Each row is where one point has got to under a steady rotation. How many steps took it there?
The counts run from 0 to 1176.
-.21  .12  .14 -.21 -.02 -.12 -.14 -.15 -.21 -.10 -.10 -.02 -.03  .34 -.20 -.23 -.17  .12 -.20 -.08  .07 -.02 -.16 -.12  .11 -.20 -.04  .21 -.06 -.13  .16  .00 -.24 -.23  .03  .07 -.23 -.29  .08  .23 -.05 -.11  .18  .01  .14  .00 -.13  .26  .12 -.19  .22 -.11  .04  .03  .07  .23 -.12 -.09 -.19  .15  .03 -.06 -.28  .03  .03  .11  .19 -.11  .07  .08  .14 -.06 -.03  .13 -.20 -.04  .01 -.24  .00 -.18  .03 -.29 -.16 -.02 -.02  .04  .14 -> 1065
 .09 -.12  .13  .08  .01 -.10 -.07 -.21 -.30  .04 -.02 -.04 -.25  .20 -.12  .04 -.10  .20 -.30 -.09 -.03  .04 -.05  .04  .22 -.04 -.01  .07  .09 -.17  .19  .12 -.09 -.27  .01  .30 -.11 -.08 -.09 -.09  .13 -.16 -.06  .00  .13  .32 -.08  .17  .16 -.08  .14 -.10  .10 -.03 -.02  .19 -.03 -.06  .26  .10 -.13 -.07 -.18  .04  .28  .04  .28 -.05  .09 -.16  .33  .06 -.28  .17  .01 -.22 -.03 -.28  .05 -.16 -.04 -.06 -.01 -.30 -.01 -.01  .05 -> 59
 .37 -.16  .10  .20  .46  .11  .00 -.09 -.04 -.02 -.01 -.09 -.09 -.13 -.22  .00  .06  .14 -.03  .00  .06  .06  .15 -.12  .31  .15  .02 -.08 -.01 -.04  .08  .22 -.31 -.29  .06  .60 -.04 -.19  .05  .01  .12  .01 -.16  .04 -.01  .11  .15 -.14  .07  .20  .00 -.17 -.17 -.11  .08  .04 -.19  .12  .00  .03  .16 -.04 -.05  .05  .15  .00  .01 -.21 -.09 -.15  .07  .10 -.17  .12  .08 -.10 -.07 -.28 -.08  .02 -.01  .23  .21 -.10  .22  .01  .21 -> 464
-.12 -.03 -.21 -.13  .00 -.24  .08 -.01 -.06 -.32 -.32  .07 -.03  .03 -.09 -.08  .17 -.17 -.09  .22 -.18  .14  .16  .01  .23  .16  .23 -.23 -.01 -.07  .10  .12 -.31 -.08  .07  .34 -.16  .04 -.03  .14 -.13  .03 -.41 -.09  .17 -.22 -.11 -.07  .10 -.09 -.13 -.07 -.13  .02 -.01 -.01  .05 -.03 -.19  .00  .23  .11 -.20 -.34 -.02  .08  .04 -.13  .01 -.18  .02  .13 -.03 -.04 -.07 -.11  .16 -.20 -.03  .28 -.19  .09  .35  .01  .02 -.12 -.04 -> 23
-.20 -.06  .09 -.21 -.02 -.33 -.21 -.04  .03 -.15 -.10 -.11  .07 -.03  .01 -.46  .01 -.15 -.20 -.15  .01  .13  .50 -.22  .14 -.10  .09  .06  .05  .19  .01 -.17 -.07 -.05 -.02  .14  .16  .16 -.10  .23  .05  .11 -.04  .15  .03 -.30 -.02 -.12  .03 -.05 -.25 -.06  .00  .08 -.04 -.04  .07 -.19 -.31 -.13 -.16  .09 -.09 -.11  .05  .30 -.05 -.31  .05  .09 -.03 -.05  .10 -.01 -.01 -.09 -.15  .14 -.04  .12  .02 -.23  .19  .01  .13 -.06 -.08 -> 454
 .03  .19  .03  .01  .20  .11 -.06  .00 -.15  .05  .09 -.04  .03  .20 -.11 -.14 -.36  .37  .11 -.13  .17  .23  .06  .19  .01 -.01 -.21  .13  .01 -.35 -.04 -.01 -.14 -.22  .06  .12  .03 -.19  .06 -.10 -.16 -.02  .12  .06 -.16  .16 -.03  .11  .02  .23  .06 -.20 -.16 -.15 -.04 -.11 -.32  .04 -.28  .07 -.01  .16 -.15  .10  .12 -.18  .19  .03 -.15  .07 -.17  .12 -.02  .12  .05  .00 -.27 -.17 -.08 -.26  .22  .15  .07  .19  .00 -.19 -.07 -> 605
 .15  .00 -.14  .01  .06 -.03 -.06 -.12 -.10  .15  .10  .17 -.01 -.30 -.03 -.04 -.26  .21 -.01  .13  .01  .19  .15  .01 -.21 -.10  .05  .14 -.01 -.01 -.18  .02  .25 -.12  .04 -.09  .12 -.12 -.05 -.09 -.09  .05 -.17 -.07  .19  .02  .06 -.17  .26 -.04  .18  .24  .05  .10  .14  .01  .06 -.15 -.05 -.06 -.26 -.25  .20  .05  .07 -.28  .12  .26 -.18 -.13 -.16  .16  .16 -.04  .01 -.14 -.23 -.03  .26 -.09 -.12  .05  .48 -.17  .03 -.19  .13 -> 211
-.15 -.04 -.01 -.09  .12  .09 -.22 -.12 -.02 -.05  .05  .04  .20  .11 -.21 -.35 -.24  .23  .09 -.17  .34  .08  .05 -.13  .05 -.22 -.04  .11 -.05  .02 -.09 -.06  .04 -.07  .01  .07 -.08 -.27  .14  .10 -.20  .08  .12  .04 -.04 -.35  .07 -.14  .03  .03 -.01 -.01 -.13 -.02 -.01  .17 -.21 -.08 -.47  .03  .06 -.09 -.04 -.07 -.04 -.01 -.12 -.26  .00  .16 -.21 -.06  .23  .13 -.13  .05 -.17  .10  .04 -.09  .15 -.20  .09  .26  .21 -.06  .16 -> 101
 .21  .04  .07  .05  .23 -.11 -.07 -.06 -.07  .17  .09 -.18 -.14 -.21  .12 -.08 -.20  .16 -.07 -.05 -.03  .24  .48  .00 -.09 -.05 -.14  .23  .07 -.16 -.03 -.07  .04 -.16 -.09  .09  .33  .07 -.16 -.20 -.03  .02 -.11  .17 -.12  .09  .04 -.13  .17  .16  .09 -.03  .03  .03  .09 -.28 -.07 -.10  .00 -.01 -.28  .03  .08  .10  .20 -.09  .09  .15 -.23 -.04 -.09  .13  .04  .08  .22 -.21 -.41 -.02 -.02 -.11  .11  .16  .30 -.19  .00 -.10 -.10 -> 245
 .09  .10 -.29  .03  .09 -.01  .11 -.27 -.10  .11  .09  .35  .00 -.16 -.09  .05 -.18  .12  .09  .15 -.15  .20 -.18  .23 -.05 -.05  .15 -.15  .10 -.16 -.15  .07  .12 -.01  .14 -.11 -.09 -.06 -.11 -.16 -.21 -.14 -.21  .01  .08  .07 -.02  .01  .13 -.15  .14  .04  .06 -.04  .12  .08  .05  .05  .07  .11  .10 -.13  .08  .04  .11 -.21  .19  .20 -.10 -.18 -.04  .12  .04 -.08  .02  .04  .04 -.18  .27 -.28 -.19  .09  .53 -.28 -.08 -.21  .00 -> 410
-.26  .10  .17 -.14  .12 -.35 -.21 -.10  .05 -.18 -.34 -.26 -.01  .14 -.10 -.33 -.06 -.07 -.10 -.18 -.07  .07  .26 -.30  .11 -.04 -.04  .27 -.04  .04  .22 -.08 -.24 -.17 -.03  .33 -.06 -.16 -.02  .18  .01 -.04 -.08  .03  .11 -.23 -.20 -.06  .13 -.01 -.09 -.02 -.05  .12  .09  .02  .05 -.19 -.25 -.03 -.03  .10 -.25 -.15 -.07  .31  .04 -.27  .09  .10  .08 -.07  .00  .08 -.19 -.07 -.05 -.06 -.09  .10  .01 -.16 -.09 -.03  .05  .17  .11 -> 361
-.22  .19 -.05  .05  .13 -.27 -.21 -.36  .03  .03 -.30 -.24 -.01  .16 -.12 -.24 -.22  .00  .18 -.27 -.15  .13 -.11 -.05  .08  .00 -.07  .33  .15 -.08  .22 -.14 -.07 -.16  .20  .20 -.15 -.30 -.04 -.05 -.25 -.08 -.13  .05 -.08 -.10 -.25  .12  .24 -.02 -.12  .13 -.05  .06  .10  .01  .13  .03 -.04  .06  .14  .12 -.16 -.24 -.13  .19  .10 -.16  .02  .04  .12 -.05 -.04 -.06 -.17  .10 -.06 -.04  .06 -.12 -.05 -.12  .02 -.10 -.05  .10  .07 -> 834
 .07 -.05  .22 -.12  .06 -.12 -.12  .05 -.13 -.13  .06 -.11 -.11  .15  .12 -.23 -.05  .04 -.25 -.07  .05  .21  .51  .06  .24  .01 -.02 -.11  .01 -.06  .00 -.03 -.28 -.11 -.14  .19  .22  .31 -.07  .10  .07  .05  .04  .32 -.05  .02 -.04  .02 -.05  .01 -.11 -.36 -.01 -.12 -.14 -.10 -.14 -.04 -.21  .00 -.12  .15 -.24  .06  .32  .11  .14 -.20 -.05  .09  .06  .05 -.13  .13  .18 -.11 -.18 -.10 -.22 -.05  .12  .03  .13 -.01  .11 -.15 -.23 -> 253
 .22  .00 -.20  .19  .25  .07  .02 -.29 -.03  .21  .28  .24  .04 -.23 -.08 -.11 -.07  .11  .06  .00  .02  .09  .01  .14  .12  .13  .19 -.17  .18  .05 -.22  .10  .03 -.12  .21 -.17  .06  .07  .02 -.03 -.03  .01 -.10  .24  .01  .09  .15 -.02 -.02 -.12  .00  .00  .05 -.09  .00  .01  .01  .13 -.02  .02 -.06 -.03  .00  .33  .19 -.11  .02  .08 -.07 -.13 -.02  .06 -.03 -.01  .22  .05 -.14 -.05  .17 -.33 -.09  .08  .57 -.32  .12 -.24 -.08 -> 78
-.05 -.06 -.08 -.05  .10 -.30 -.05 -.19  .00 -.28 -.34 -.07 -.04  .01 -.11 -.05  .17 -.21 -.07  .06 -.19  .12  .20 -.08  .26  .12  .22 -.25  .05  .06  .15  .06 -.31  .01 -.01  .48 -.10  .10 -.09  .07  .02  .02 -.33  .06  .06 -.19 -.06 -.11  .11  .00 -.20 -.13 -.11  .02  .01  .02  .13 -.01 -.02  .02  .30  .12 -.15 -.29  .00  .26  .04 -.27  .07 -.08  .14  .02 -.08 -.02 -.08 -.02  .14 -.09 -.11  .10 -.15  .07  .23 -.10  .14  .05  .00 -> 1027
 .23 -.01 -.16  .05  .22 -.10 -.05 -.32  .06  .11 -.09  .14 -.10 -.41 -.03  .10 -.19  .13  .08  .09 -.13  .13  .15 -.02 -.04 -.16  .15 -.01  .03  .03 -.08  .05  .17  .14 -.04  .09  .06 -.13 -.20 -.13 -.09 -.09 -.31  .10  .04 -.11  .10 -.24  .23 -.02  .13  .07  .00  .17  .25  .05  .15 -.08  .14 -.05  .04 -.08  .27 -.07  .00  .00  .04  .13 -.15 -.16 -.01  .05  .10 -.08 -.09 -.14 -.10  .00  .25 -.15 -.20  .16  .46 -.33  .09  .02  .10 -> 443
-.14  .01 -.12  .16 -.05 -.32 -.09 -.12 -.06  .03 -.11 -.10  .02  .03 -.07 -.24  .02 -.18 -.04  .00 -.14  .20  .12  .12  .12  .25  .07  .00  .27 -.07  .11 -.08 -.05 -.30  .30  .18  .07  .12 -.06 -.07 -.16  .06 -.23 -.04  .02  .06 -.19  .15  .13 -.06 -.36  .14 -.03 -.09 -.17 -.24  .17 -.01  .02 -.07 -.07  .16 -.21 -.12  .05 -.07  .08 -.14 -.01 -.23  .09  .10 -.11 -.13  .11 -.08 -.05 -.05  .08  .11 -.12  .10  .38 -.23 -.13 -.21 -.20 -> 722
 .30  .10 -.18 -.01  .41 -.01  .12 -.22  .08  .04 -.04  .16 -.05 -.43 -.08  .04 -.14  .09  .08  .22 -.09  .13  .06 -.10 -.01 -.05  .22 -.05 -.11  .00 -.11  .19 -.09 -.03 -.03  .06  .00 -.17 -.07  .01 -.05 -.02 -.29  .14  .06 -.08  .13 -.28  .19  .06  .16  .01 -.08  .10  .25  .01 -.04  .03  .00 -.01  .11 -.17  .16  .13  .00 -.11  .02  .25 -.17 -.12 -.08  .17  .09 -.04  .00 -.03 -.12 -.23  .17 -.10 -.23  .15  .51 -.26  .13 -.10  .14 -> 676
-.13  .10 -.01 -.33 -.17 -.05 -.02 -.14 -.27 -.04  .12  .34 -.04  .09  .03 -.12 -.33  .27 -.19  .10  .06  .23  .03  .18 -.08 -.31  .02 -.03  .02 -.14 -.10 -.08  .14  .14 -.17 -.32  .03  .06 -.13  .05 -.15 -.20  .05  .19  .17 -.07 -.08  .12  .06 -.25  .31 -.12  .14  .05  .05  .20 -.13 -.13 -.16  .11 -.10 -.06 -.08  .04  .25 -.01  .25  .15 -.04  .04 -.13  .01  .14  .07 -.15 -.08 -.12 -.10  .17 -.28 -.02 -.21  .27 -.01 -.05 -.19 -.10 -> 413
-.26 -.08  .03 -.17 -.03 -.18 -.22 -.16 -.04 -.16 -.16 -.02  .14  .12 -.31 -.34 -.12  .06 -.07 -.11  .19  .02 -.02 -.30  .13 -.13  .09  .20 -.04  .06  .05 -.10  .01 -.18  .10  .12 -.16 -.29  .11  .20 -.09  .00  .03 -.09  .19 -.33 -.05 -.06  .12 -.18 -.06  .15  .00  .09  .03  .29 -.01 -.19 -.33 -.01  .01 -.15 -.09 -.18 -.04  .06 -.07 -.28  .11  .05 -.04 -.10  .15  .02 -.26 -.04 -.03  .03  .07  .09 -.03 -.35 -.01  .13  .13 -.01  .28 -> 95
-.24 -.16 -.12 -.07 -.11 -.14 -.13 -.07 -.04 -.28 -.05  .17  .12  .10 -.19 -.26  .08 -.09 -.07  .01  .19  .11  .09  .00  .24 -.05  .23 -.27  .06  .02 -.06 -.04 -.05  .00  .11  .20 -.10  .06  .03  .21 -.18  .09 -.12 -.03  .16 -.34  .04 -.09 -.01 -.18 -.25  .02 -.09 -.09 -.18  .19 -.02 -.07 -.34  .03  .12 -.01 -.17 -.28  .01  .05 -.07 -.40  .09 -.03 -.01 -.03  .07 -.01 -.12 -.07  .13  .03 -.02  .17 -.05 -.18  .30  .22  .22 -.20  .05 -> 993
-.01 -.21  .22 -.08 -.05 -.03 -.23 -.03 -.22 -.03  .12  .05 -.04  .09 -.20 -.26 -.08  .28 -.33 -.01  .32 -.01  .10 -.21  .12 -.17 -.03  .17 -.02 -.03  .02  .04  .08 -.29  .01  .15 -.11 -.19  .10  .10  .13 -.03  .19 -.13  .23  .06  .12  .01  .10 -.16  .17 -.01  .03 -.02  .00  .28 -.08 -.22 -.09  .03 -.27 -.27 -.12 -.01  .19 -.06  .07 -.16  .07 -.02  .08  .02  .00  .20 -.09 -.20 -.18 -.17  .10 -.05  .08 -.24 -.01  .01  .18 -.07  .25 -> 93
 .22  .05 -.20  .15  .38 -.03 -.01 -.29  .13  .06 -.06  .06 -.01 -.38  .02 -.07 -.11  .02  .21  .01 -.09  .23  .24  .06  .07  .09  .12 -.19  .09  .03 -.17  .00 -.02  .13  .05  .17  .12  .00 -.10 -.10 -.15  .06 -.35  .23 -.14 -.17  .07 -.28  .11  .15 -.15  .01 -.10 -.06  .06 -.08  .06  .03 -.08 -.09  .17  .12  .15 -.08 -.03  .04 -.02  .00 -.19 -.08 -.06  .04  .06 -.12  .11  .10 -.14  .15  .08 -.09 -.12  .30  .59 -.17  .12 -.10 -.08 -> 343
 .06  .13 -.12  .27  .28  .04  .03 -.14  .04  .07 -.03 -.13  .11  .00 -.24 -.14 -.06  .04  .19 -.10  .02  .10 -.24  .06  .21  .23  .01  .03  .14 -.12  .05  .15 -.28 -.50  .33  .29 -.19 -.32  .18 -.07 -.16  .02 -.17 -.10 -.06  .16 -.03  .14  .09  .11 -.14  .08 -.19 -.11  .01 -.09 -.08  .21 -.11  .07  .21  .04 -.23  .10  .00 -.20  .00 -.11 -.04 -.12  .05  .18 -.13 -.02  .10  .09 -.05 -.23 -.01  .02 -.04  .06  .24 -.13  .04 -.08  .08 -> 1168
-.06  .11 -.26  .02  .21  .08 -.06 -.48  .03  .02  .00  .25  .13 -.09 -.15 -.08 -.24  .02  .20 -.16  .00  .16 -.05  .17  .12 -.11  .15 -.17  .09  .08 -.16 -.04  .05  .23  .06 -.08 -.11 -.07 -.11  .00 -.21 -.07 -.16  .31 -.11 -.26 -.03 -.08 -.03 -.10 -.12 -.06 -.05 -.04  .01  .19  .04  .14 -.15  .08  .31  .12  .02 -.13  .01  .23 -.03 -.12 -.01  .05  .01 -.16  .08 -.11 -.10  .28  .05  .18  .11 -.27 -.10 -.06  .35 -.15  .13  .03 -.08 -> 641
